Each path below is one point turned by a fixed rotation once a step. After each direction that follows a path, write how fast that rotation turns it, in degrees a step (0 if it stays still).
Each turn is a multiple of 5 degrees from 10 to 175, or 0.
Each row of a path follows its step; steps can be skipped.
Rotation 1:
step 0: [-14 -34 -15   8 -66  36 -39  10  14 -51 -22  -6  23 -34 -31   0 -48  53
  47   6  -6  10  60 -33  40   6 -48  22 -24 -33 -24   1 -29  -2  -8 -22
  12 -33 -31 -67  12 -25  40  -3  84  -6 -45  11 -17   2 -27  41  -6 -12
 -40  32 -11  -1  54]
step 2: [ 26  54   2 -35 -12   9 -67 -11  11 -26 -34  21 -82 -31 -30  -1  19  11
  -7 -17  25  53  13   4  -6 -38   8 -41   8 -10  21  89   6  12  32   3
 -32  23 -16  -9  25 -81 -33  43  31   9 -20 -21   9  15 -46   8  -5  45
  25 -48 -27 -28  31]
step 3: [ 51 -53 -21  75   4   5 -23  29 -23  -4  -8 -18  19  17 -17  96 -11   3
  -4  20  -1  26  -7  29  28   6  36  21 -42  24 -44 -10  12 -16  30  -4
 -46  44  17  -1  15 -67 -54 -44  43  -9 -25 -25  16  22 -48  23  16 -51
 -31  26 -40   4 -14]
step 4: [ 22   8  11 -73  -2  45  36   7  16 -15  34 -34  25 -30  66  48  44 -20
   8   8 -20  21  62  13 -34 -41  -4   2  25  66  52   8  35  55  14 -43
 -21  33  54  28   8 -51 -19  18 -14   9  16 -21 -21 -24 -17  23  17 -36
   6  -9  41  23 -36]
step 5: [-41 -13 -19  29 -35  19  34  -1 -15  19  31  21  -8 -18 -10 -41 -28  31
   1 -32 -11  12  60 -33 -14 -54 -15  -6 -47  -4  49   9  43  13  97  -4
 -17 -30 -19 -20 -24  -8 -14   2  49 -12 -82 -29  -4  19 -32  12 -14  16
  -4  13 -53  43 -58]
step 6: [ -7 -23 -49  16  21  28  -1  -1  56  49  69 -40  29  79 -17 -14   2  17
  70  18  13   1  25  64  25   3  -2  24  65 -12 -31   7  -9  51  53 -11
  -2   2  -9  -5  15  -8  28 -58 -19  24   9  44 -17  23 -54 -14  10 -27
 -23  -8   1  23 -35]
step 7: [-10  50 -45 -11  13  38 -70 -38  82 -73  56  27 -49  -8   6 -21 -35  11
  24  17  14  18   6  -2 -35 -30 -27  -2 -14  62  28  20   5  43 -22  10
  27 -52 -13 -29  13 -20  31   3  -3 -39   2   1 -27 -43  -6  60  25  -3
  14 -13 -17  15  21]
step 8: [ 15 -11  13  20  -5  44 -41  44 -10  -7 -10  58 -19  18 -10 -45   8  36
  26 -36 -12  23 -54  39   9  21 -37  -9   4 -15 -27 -16  38 -18  29   5
  26   7  -6  -2 -13   2 -19 -92  72  11 -83 -10   9 -33 -22   9  70 -56
  14  21  11  -3  19]
step 9: [ 61 -25 -24 -34  -8  42 -21  57  22  33   3  -3 -28  44   8  31 -34 -13
 -11  28  25  19  31 -14  44  11 -28 -53  65  23  29   9 -37 -22   3  19
   5  34 -12  -2  38 -41 -12  27  -1  12   0  24 -39 -38 -33  27  12 -17
  72 -49  82   4   6]
step 10: [ -4 -26 -29  42 -21  -2 -81  50  12 -30 -43   1 -10 -27 -18  45  -7  38
   4  11 -24  -4 -17 -40  47 -49 -61  14   2  13  56  23  22  12  -9 -24
 -13 -34   0  -1 -70 -60   1  28  23 -21 -14 -79  14  35 -31  23 -13  20
   7  44  18   5  -9]
step 11: [  -3  -40   26  -18  -46   -1   24   52  -34  -18   -8   -6   16   20
   11   33   60    4   30   36   56   15   44    2   -5   31  -12   -5
   32  -54  -15   -7  -28   49   39 -115  -38  -36   -8  -14   41  -47
   -1  -51   19   15  -24   -5    6    7  -15   29   22  -32  -34   15
   31  -10   -9]
Speeds:
[ -8   4   3  -1 -14 -13   2  -1 -11   6   7  -2  -2  15  -8  -3 -16   6
  -3 -12 -11   3  -9  -6   4 -15  -8  -4   6   3   3  -7   2  -5  11 -15
  13  24   3   7  11   0   8  16  -4   7  -8   8  -2  -2  -2  -5  13  12
   6  -2   0   1  -2]	95
[ -5  13  -2  15 -14   8   7   6   9  10  -9  16  -4   4   0   1  -9   8
  11   5  -2  -2  -9 -12   2  -2   8  13 -13   4  -1 -13   5  -3  -2   0
   6  -8   6   1   1  -5  -3   4  12  16   3 -16  11   5  -4 -13  -7  -9
  -6  -4  -6  14  12]	145
[  6   8   1   8  -4   3 -10 -12  -5   0   7  -3  -5   7   1  -4   4   0
  19  -6  -8   7  14 -11  -5 -11  -7 -17   2   9   1   1   8   6  -7   1
  -4  -5   1  -7  -7   9 -15  16   7 -17   5 -13   2 -10   4 -11 -12  10
   4   5  -2 -16  12]	140
[ 12  -4   0 -12  -1 -15  -6   5  -8  -5  -6  -2  -6   2 -15   7   4   1
  -6   2  19   4 -12 -13   3  -1  -6  -6  -4  -5   2  -2   8   2  -8   1
  -3   3  13 -14   1  -7   5   6   8   2 -10  -1   0  10  -1  -3 -13  -7
 -20  -9  25 -12   4]	40
[-12  -2  19   4   7   6  -8   5   6  -3   0  -1  -7  -3  -5 -12   3  -8
  -2  -6   6   2  -3  -6   1 -13  -7  -1 -18   2  13  11  -7  -5  -5 -10
   2   1  -4  19  -4   3  -2  -7  22   7  -3   9  -9  17   0   2  -8  -3
  -1  11 -12 -16  -2]	135
